In the data rows, the value 128 means zero.
Here are some points, one per row:
[126 104 124 123 142 177 117 138 103 126 187 115 123 141 118 142 142 164
 159 111 119 135 135 108 108 144 153 133 130 108  73 125 146 145 104 134
 104 179 106 118 117  87 158 148 105 137 105 116]
[149 128 222 133 132 141 124 134 153 124  97 189 151 145 113 126 101 144
 104 119 127 101 110 111 123 130 105 125 142 141  98 143 110 173 123 129
 139 149  78 112  98  97 121 136 112 103 146 119]
[126 189 157  90  99 118  91 138 122 129 152 174 126 119  76 157 137  88
 127 112 140 108 135 114 139 105 145 132 133 129 131 132 136 115 139  96
 139 131 170 135 141  94 119 177 107 139 107 138]
[120 127 100 219  98 174 121 123 147 112 116 116 140 124 118 118 129 102
  98 123  93 134 162 135 113 129 109 130 116 170 134 116 128 129 124 136
 129 168 101 120 148 123 105 151 173 185 103 103]
[137 136 144 100 131 123 126 123 121 146 179 146 126 112 123 133 140 108
 117  82 134  87 129 131 112 107 118 115 107 119 148 133 156  78 165 204
 118  99 171 140  86 168 147 131 152 101 113 120]
[131 109 124 124 165 139  99 134 132 144 147 139 166 101 134  87 137 126
  99 141 123 137  90 143 170  99 144 121 127 112 131 134 104 160 162  97
  85 153 135 118 143 178 110 123  80 122 107 126]
[115 158 119  91 135  92 150 111 117 133 105 105 126 134 102 126 117  92
 129 163 105 107 151 108 134 146 116 154 123 118  89 137 136 206 182 135
 129 138 142 126 131 177 112 130 148 117 144 115]
[139 103 108 115 131 122  87 116 147 133 108  96 171 121  88 108 128 133
 171 157 156 121 122 134 124 213 166 121 125 127 178 152 131 128 115 111
  84 133  95 118 136 138 122 132 103 119  95 140]
[ 91 107 134 159 154 120 111 151 184 136  83 123 128 129 174 139 112 118
 207 135 102 104 129 131 121 159 156 154 129 130 122 114 125 110 149 123
 155 126 113 115 110 102 114 103 156 110 106 106]
[137 113 112  91 163  77 126 122 123 167 117 131 200 114 130 111  78 151
 143 132 122 140 134 141 134  91 126 142 120  99 134 117 127 115 163 113
 109 185 116 116  90 132 127  90  97 156 138 148]
[121 137 141 172 121 127 103 129 177 127 138 111  83 114 150 108 136 126
 119 136 133 118  93 124 113 141 156 166 102 147 107 116 130  50 162 140
 111 139 132 150 132 155  97  96 131 151 128 147]
[103 135  97 139 147 144 164 134 121 142 117 165 144 128 111 174 107 103
 113 153 112  97 115 131 118 153  89  91 121 111 121 105 122 135 120 140
 134 140 128 136 198 163 121 123 151 115 130 106]
[122 231 145 106 146 106 122 128 124 116 137 132 132 119 106 127 125 125
 126 136 111 125 113 138  90 110 135 119 186 116 124 127 129 129 107 114
 145  97 114 178 111 126 118 139 134 126 141 119]
[125 110 103 111 154 111 128  98 132 158 116 134 140 127 135 116 119 107
 127 104  94 120 128  89 115 153 177 116 115 144 199 112 130 156 134 134
 122 201 106 147 119  91 118 119 122 117 154 127]
[146 117 110 195 135 123 130 131 164 125 119 111 129 120 149 123 144 114
 126 146 128 115 172  99 121 104 119 115 172 108 133 123 171 117 103 112
 133 112 166  91  92 147 174 101 109 119 136 110]
[ 98 121 135 125 121  99 140 124 110 106 125 170  78 135 126 116 113 154
 103 123 185 161 131 114  91 103 123 134 125 120 165 213 143 132 164 116
 168 165 126 123 137 104 126 133 116 136 104 168]
[147 124  93 110  99 133 133 137 149 133 124 129 118 225 133 190 119 149
 130 122 128 142 125 117 137 110 143 120  88 115 113 123  81 123 100 141
 118 142 131 151 151 133 148 148 100 135 115 109]
[144 123 124 108  99 129 157 133 114 113 135 116 102 120 101 206 121  98
 115 163 148 105 121 140 119 128 136 153 126 113 131 114 122  94 150 121
 129 155 125 136 165 157 127 127  93 136 164 102]
[118 146 121 122 125 106 137 114 118 126 129 138 100 108 146 102 127 124
 111 116 129 114 106 143 134 146 130 118 102 150 105 100 117 127 125 157
 146 148 126 125 126 110 255 127 131 145 138 115]
[123 184 165 123 120 131 121 122 108  98 106 142 155 129 156 129 112 159
 129 132 112 153 144 130 160 139  97 137 135 103 140 197 148 141 111 102
 103 112  91 148  96 137 138  98 105 117 111 117]
[128 117 124 120 108 138  98 184 119  99 132 106 141 138 122  91 130 133
 142 141 121 118 120 103 145 103 126 125 135 123 147 118 161 126  80 244
 120 131 155  92 145 114 133 131 110 138 121 126]
[145 128 117 151 107 118 137 156 115 101 113 119 121 145 101  90 197 155
 138 110 100 118 106 167 109 133 119 109 130 111 103 136 156 100 127 109
 129 129 171 108 112 142 107  94 143 119 184 151]
[147 127 121 197 143 145 128 130  86 114 111 110 122 130 147 135 110 144
 144 132 157  97 144 122 127 127 126 100 106 133 106 121 123 133 118 119
  95  69 131 162  73 129 116 102 138 201 140 145]
[167 132 111 107 102 105 203 116 148 110  96  99 140 115 157 170 144 150
 129 149 126 123 127 105 128 118 137  83 151 142 116 134 129 162 116 121
 126 130  91 140 167 148 141 130  94 130  92 120]
[120 157 123 117 126 122 109 124 124 129 134  99 110 125 134 132  92 167
 128 110 127 139 107 104 124 127 115 120 236 129 115 127 102 110 108 105
 162 124 143 157 131 146 120 222 116 132 125 146]
[116 140 126 138 144 113 150 115  82 148 111 121 118 138  84 171 128 127
 155 170 116 100  80 133 149  78 116 147 152 146 134 136 104 145 124 125
 133 143 129 109 152 163 119 103 152 119  99 144]
[101 104 134 114 119  97 152 132 122 108 146 141 141 164 118 174 110 101
 113 142 140 117 132 141 124 119 135 132 139 129 124  98  99 130 133 146
 119 116 160 182 187 107 130  95 115 119 128 154]
[117 110 121 155 126 137  94 116 120 134  96 115 141 129 137 160 196 202
  94 130 104 130 151 142 129 148  89 129 124 144 124 105 123 131 114 117
 139 148 148 111 123 104 127 147 152 106 151 111]
[132 127 108 118 120 131 135 118 117 130 125 128 130 126 128  90 120 112
 129 125 136  97 110 133 144 114 124 135 123 104 126 104 138 118 124 122
 246 127 142 236 114 121 115 189 123 128 121 125]
[120  78 144 152 133 146 121 148 115 126 108 131 129 123  89 109 147  88
 124  99  88 107 154 156 122 109 106 134 135 136 145 121 128 122 129 147
 111 120  90 153 136 129 244 157 141 111 133 141]
[134 138 179 122 147 132 128 130 130 151 111  86 164 130 154 118 158 108
 120 116 105 122 129 108 162 120 131  74 127 110 141 121 123 160 190 109
 121 150 111 121 129 144 108 116 118 112 104 118]
[131 126 130 118 106 183 124 119 142 115 119  99 158 105 207 143 117 148
 127 109 127 120 100 148 117 105 159 167 110 117 132 145 123 143 116 102
 104  86 135  78 141 126 128 144 154 128 139 160]
[125 131 130 114 145  93 152  86 126 125 132 103 107 211 156 160 131  93
 101 164 135 134 122 159 123 116 126 113 126 123 132 113 153 108 125 141
 153  84 102 134 128 148 111 138  86 131 122 132]
[104 106 153 116 139 117 179 129 103 129 143 137 116 131 115 141 109 152
 122 167 103 136 120  99 119 113 121 118 113 122 144 101 159 117 106  92
 125 107  95 114 196 191 114 136 150 130 132 112]
[125 149 160 128 108 102 124 107  90 140 116 198 126 127 139 102 138 113
 124 147  82 133 120 121 143 150 127 112 174 131 116 155 134 126 149 124
 133  88  89 105 119 148 102 142 106 131 124 113]
[113 113 124  82 116 210 113  94 136 112 126 117 111 133 127 111 112 167
 139 110 135 139 183 140 118 115 137 105 129 198  99 114 152 126 110 116
 119 118 146 126 113 147 111 101 140 142 136 159]
[155 107 140 193 121 141 101 114 134 137 122 116 127 126 120 131 121 166
 140  87  97 158 153 109 122 129 150 135 122 103 126 123 112 143  98 112
 122 100 167 116 161 125 134 104 102 167 116 145]
[ 99 125 121 137  85 136 141 124 161 173 122 148 104 120 120 122 121 117
 147 115 189 169 127 114 125 143 154 139 108 108 115 103 130 128 129 152
  96 136 110 140 136  78 122 144 136 105 144 166]
[ 92 123 115 133 131  92 163 113 148 125 155 130 130 123  97 107 111 104
 114 105 165 119 102 150 151 179 190 167 124 121 145 106 127 119 110 125
 121 163 152  99  90 131 116 119 151 138 115 137]
[168 124 114  93 116 160 104 134 134 134 144 131 106 133 176  93 122 123
  96 156 147 104 147 135 132 112 142 162 149 117 116 115 114  90 111  96
 111 108 151 125 147 113 128  81 209 125 130 149]
[123 141 141 108 135 165 153 133 123 141 132 113 108  93 131 103 160 170
 108 165 152 113 207 157 123 112 115 113 113 142 149 122 108  91 114 114
 135  93 136 123  99 160 109 118  98 125 131 115]
[129 119 119  97 122 107 134 126 131 126 157 143 106 123 176  93 158  68
 149 119 133 126 116 136  90 157  97 204 136 150 137 110 127 122 114 117
 124 134 134 127  93 160  99 103 137 129 125 155]
[105 129  92 122 135 120 145 124 109 121 121 154 106 118 116 103 164 175
 124  97 122  99 205 172 141 122 130 131 109 151 131 109  91 125 144 152
 127 119 141 130 146  84 115 147 134 124 157 107]
[167 112 115 126 138  98 118 205 114 128 109 117  98 105 145 149 116 135
  97 108 104 134 124 142 134 142 124 118 108 145 103 112 200 142 106 159
 119 114 159 120  96 104 118 120 106 127 133 133]
[145 112 108  98 161 126 151  99 140 143 133 143 138 132 106 130 112 119
 129  64 167 143 113 108 152 124 123 142 124 138  87 219 110  97 100 149
 108 127 141 160 165  86 124 132 139 132 131 115]
[127 160 133 109 134 125 124 125 124 133 153 128 113 150 125 133 110 122
 137  78 176  90 106 122 188 118 105 126 131 113 147  81 124 157 184 113
 119 178 136 116 149 105 118  86 107 132 129 129]
[132 113 113 112 125 141 122 122 134 116  96 137 111 137 100 144 149 114
 129  95 184 225 128 127 125 156 134 146 139 126 141 103 127 157 136 147
 156 116  59 142 112  91 125 107 161 127 130  97]
[117 119 120 118 140 108 103 128 205 107 133 123 134 115 154 107 119 133
 166 141 120 124 118 109 146 111 135 139 101 124 138 131 132 130 134  89
 118  59 137  93 120 164 128 140 144 142 138 150]
[100 109 184 118 130 127 103 137 135 149 123 131 106 124 117 135 137 103
 135 162 134 166 125 131 124 123  93  84 138 116 120 226 103 144  86 124
 143 164 122 123 105 115 114 142 156 140 136 105]
[137 143 126 137 161 168 151 139 124 117 103 136 140  99 159 155 135  85
 145 158 109 181 115 108 130 169 106 145  99 131 154 103  93  99 121 107
 134 125 115  84  86 115 107 154 156  98 118 171]
[126 128 101 132 131 169 137 152 121 142 182 108 137 129  92 104 108 141
  99 167  61 159  89 118 106 134 105 103 123 150 142 158 141 142 185 139
 160  78 143  96  89 113 172 121 133 113 137  99]
[128 147 139 153 136 115 107 141  67 120 124 119 163 130 136 113 125  94
 134 138 243 174 127 120 115 114 137 122 115 148 142 161 110  93 142 114
 151  97 138 121 134 167 127 124 114  94 134  97]
[139 116 110 162 104 119 101 132 145 113 217 107 146 107 122 143 131 157
 128 111  88 129 149 126 136 141 121 109 123 123 106 137 120 156 107 172
 153 139  57 144 140 101 133 144 128 102 134 139]
[181  98 139 158 101 113 118 119 121 126 128 135 126 112 117 114 129 141
 157 119 117 144 108 166 113 121 111 130 116 127 132 109 144 158 121 138
  79 121 205 123 150  69 114 149 136 130 138  96]
There is one direction along which these points spread out most. Take the direction at right angles to it along which they spread out most. Go by this last direction. For each point below, how far along it does it lie, from 0 to 99? The average is 50, and the first point in the table lies past the average. One standard deviation of the points above along it is 16.
[145 112 108  98 161 126 151  99 140 143 133 143 138 132 106 130 112 119
 129  64 167 143 113 108 152 124 123 142 124 138  87 219 110  97 100 149
 108 127 141 160 165  86 124 132 139 132 131 115] ~ 73
[ 91 107 134 159 154 120 111 151 184 136  83 123 128 129 174 139 112 118
 207 135 102 104 129 131 121 159 156 154 129 130 122 114 125 110 149 123
 155 126 113 115 110 102 114 103 156 110 106 106] ~ 37
[149 128 222 133 132 141 124 134 153 124  97 189 151 145 113 126 101 144
 104 119 127 101 110 111 123 130 105 125 142 141  98 143 110 173 123 129
 139 149  78 112  98  97 121 136 112 103 146 119] ~ 61
[167 132 111 107 102 105 203 116 148 110  96  99 140 115 157 170 144 150
 129 149 126 123 127 105 128 118 137  83 151 142 116 134 129 162 116 121
 126 130  91 140 167 148 141 130  94 130  92 120] ~ 53
[125 149 160 128 108 102 124 107  90 140 116 198 126 127 139 102 138 113
 124 147  82 133 120 121 143 150 127 112 174 131 116 155 134 126 149 124
 133  88  89 105 119 148 102 142 106 131 124 113] ~ 35
[116 140 126 138 144 113 150 115  82 148 111 121 118 138  84 171 128 127
 155 170 116 100  80 133 149  78 116 147 152 146 134 136 104 145 124 125
 133 143 129 109 152 163 119 103 152 119  99 144] ~ 41
[ 99 125 121 137  85 136 141 124 161 173 122 148 104 120 120 122 121 117
 147 115 189 169 127 114 125 143 154 139 108 108 115 103 130 128 129 152
  96 136 110 140 136  78 122 144 136 105 144 166] ~ 67
[139 116 110 162 104 119 101 132 145 113 217 107 146 107 122 143 131 157
 128 111  88 129 149 126 136 141 121 109 123 123 106 137 120 156 107 172
 153 139  57 144 140 101 133 144 128 102 134 139] ~ 83
[132 127 108 118 120 131 135 118 117 130 125 128 130 126 128  90 120 112
 129 125 136  97 110 133 144 114 124 135 123 104 126 104 138 118 124 122
 246 127 142 236 114 121 115 189 123 128 121 125] ~ 63
[115 158 119  91 135  92 150 111 117 133 105 105 126 134 102 126 117  92
 129 163 105 107 151 108 134 146 116 154 123 118  89 137 136 206 182 135
 129 138 142 126 131 177 112 130 148 117 144 115] ~ 40
[117 119 120 118 140 108 103 128 205 107 133 123 134 115 154 107 119 133
 166 141 120 124 118 109 146 111 135 139 101 124 138 131 132 130 134  89
 118  59 137  93 120 164 128 140 144 142 138 150] ~ 17
[128 117 124 120 108 138  98 184 119  99 132 106 141 138 122  91 130 133
 142 141 121 118 120 103 145 103 126 125 135 123 147 118 161 126  80 244
 120 131 155  92 145 114 133 131 110 138 121 126] ~ 66
[139 103 108 115 131 122  87 116 147 133 108  96 171 121  88 108 128 133
 171 157 156 121 122 134 124 213 166 121 125 127 178 152 131 128 115 111
  84 133  95 118 136 138 122 132 103 119  95 140] ~ 41
